Named moves come first, each a turn or a mirror and shown by rows before and after it. Which of them, in which order, take the first row of each pair that follows to the second? Write the first one first, as in the answered first pair.
j_315 (before => after):
[  1.1  -0.9  -6.9  -0.9 -13.3  12.0  -4.8  -0.8   7.5  19.4 -12.3  -3.4
  -8.1  -2.8  -1.6] => [  9.4   6.4   2.6 -10.9 -15.8  14.6  -6.5   3.0  10.9  16.2  -3.3   4.5
 -10.1  -7.6   6.5]
[ -3.0 -12.2  -4.1  11.7  -3.5  -4.5   4.5  -7.5   5.9   8.6 -12.9 -14.0
 -18.1  17.3 -17.4] => [ 12.9  12.4  14.1 -13.2 -10.8   2.4  -2.7  -1.6  14.0 -11.9   6.6   6.3
 -21.2  -3.8  -7.8]
[  3.0  18.8  15.3  16.1   1.3  -4.1  -8.6   6.6   5.0 -10.5   2.2   7.5
   6.4  -9.0  -5.6] => [-10.0   6.9   0.4  24.4   4.4  -7.6  -8.6   4.3   3.6  -0.4  -6.6  -5.7
  10.4   1.7 -14.1]
j_581 (before => after):
[ -7.9 -12.4 -11.5   4.9  -1.2   7.5   3.2  -3.9  -4.2  19.3  -3.2  -1.0
  -4.1  10.9  -4.0] => [-10.5  -6.9   2.9   7.3   7.2  13.5  -9.8  11.4   4.6  12.3   5.2   7.9
  -7.1   2.6  -9.1]
[ -9.3  -4.7   0.2   0.3  -1.6   7.7  -3.1   4.8   6.5   9.3 -17.7   4.2
  -8.6  -2.7 -18.2] => [-11.1  -8.0  -3.5   2.0  -5.6   7.4   2.6  -6.0   2.3   9.1 -17.9  -1.9
  -8.4   2.2 -13.5]
[  3.5  17.6  -0.1  -0.8  -1.1   6.8   1.4   4.0  -2.9 -12.5  16.9  16.5
   2.6   0.9   8.9] => [  0.9  12.7 -10.9  -8.7  -4.0   5.3   7.3  -6.6 -10.3  -4.7  12.4   8.6
   3.8   9.0  12.9]
j_157 (before => after):
[ 4.0 11.1  3.9 -5.3  2.4 -6.1  7.0 -2.3 -1.5 -2.2 -5.0 -3.8 -7.4 -3.3
  0.7] => [  7.0  10.2   1.8  -7.3   5.7  -7.2   5.2  -2.1  -2.4  -0.2  -3.8  -1.1
 -10.1  -4.3   3.7]
[ -7.3 -11.0  13.2  13.9  -0.4  25.2 -16.0  14.3   2.0   2.2  17.2  21.0
   4.3  -0.9  -7.0] => [-14.1 -20.5  -6.3  10.2  -5.6  20.9  -5.5   1.9  -7.6  25.6 -10.0   2.2
  -1.3  18.3 -13.6]
[ -5.1   6.2  11.2  14.0  -1.4   7.6   6.8   8.1  12.0  21.0   0.8  20.6
 -19.0 -10.7 -11.2] => [ -7.3   2.4   3.4  13.1  -1.9   1.9  12.1   7.3  10.3  25.3  -9.3  16.0
 -21.5  -2.3 -14.0]
[  5.5  -2.6   9.4  -9.9  -7.4  11.2  -1.2  -2.6 -10.9   4.4  28.6  18.5
  -2.2   3.2   7.8] => [  1.1 -12.8  -6.8 -13.2  -7.5   4.1   7.4 -10.1 -18.0  20.4   5.4   4.9
  -7.9  15.2   4.1]
j_213 (before => after):
[-6.3 -4.5 -6.3  7.1  8.7 -8.4  5.8 -2.8 -9.7 -6.2 -3.0 -7.5 10.2 12.0
  3.0] => [-9.7 -8.5 -4.6  8.3  6.0  2.7 -1.2  3.2 -5.6  0.1  1.2  1.8  7.9 10.9
 -4.8]
[  4.7   2.0   5.1   6.9  17.5   6.3  11.6   1.7   1.7 -16.9   6.6  12.1
  11.0  -1.5  -2.7] => [  4.4   3.9   3.8   9.6  18.4   0.7  10.1   0.4   3.4 -18.5   8.3   8.5
  10.7   2.0  -0.6]
[ -4.3   3.3   6.0   7.2  -8.3   3.4 -21.3   1.1   9.3  11.8   1.8  15.9
  -1.8  -0.5  -8.7] => [  6.1  18.3   7.2  -7.1  -8.7  -1.1 -14.6   0.3   9.3   4.5  -2.0  15.8
  -8.2  -5.6  -0.8]
[ 3.6 -3.6  1.5 11.8 -6.3  2.2  0.7  1.9  4.9 -0.9 -4.4  1.9 -0.7  0.7
  7.1] => [ 2.0 -1.3  5.3  9.1 -6.9  5.5 -0.8  2.6  4.1 -1.8 -1.3  3.9 -2.4  1.7
  6.1]

(2 to 3 moves a pair)
[  1.5 -17.9  -6.9  25.7   1.7   8.7 -12.3  -4.2  -3.0  -2.5   1.8  -5.1
   5.7  12.5   3.4] => [  1.9  -2.3   8.5  14.8   7.2  15.4 -19.8   9.5   7.9  -4.2  -5.9   7.2
 -10.1  -1.1  -8.8] => j_315 then j_157 then j_581
[ -1.9  23.4   0.8  13.2  19.2 -24.7  -4.7   9.5  10.3 -10.0   3.9  -9.6
   3.3   6.7  11.0] => [-11.0   7.0 -12.7  13.6  13.1 -17.3   0.6   3.2   1.8  11.6  -8.0 -16.0
   0.5  26.0  -1.7] => j_213 then j_315 then j_157
[ 12.3  20.0  19.7 -19.2  -0.8 -17.8   8.9  -7.9   9.4 -11.7   0.9  13.0
 -13.4  -4.7   0.8] => [-12.5  -9.5  13.7  18.1   3.8  -0.5  -6.6   5.9  13.6  10.5  -9.3   6.5
 -15.7  14.8 -23.0] => j_315 then j_213 then j_581
[ 16.2  10.3  11.5 -17.6   5.8  -3.2   5.3   4.6  -7.4 -20.4  15.8   4.8
 -18.2 -13.7  22.5] => [  9.2  -3.7  15.5  -9.2   3.1  17.6  -0.6   9.6  -8.1  -5.1  23.0  15.0
 -21.3  -6.6  13.5] => j_315 then j_213 then j_315
[ -6.7   4.4  -0.9 -17.2   2.1 -16.9   9.1   2.4  11.4   3.2 -41.2  -5.9
 -12.1   0.7 -19.0] => [-10.0  -7.5   5.5 -14.3  -3.6   6.0  -0.4   7.5  10.6  18.3 -33.7   9.3
 -18.8   1.3 -28.6] => j_213 then j_213 then j_213
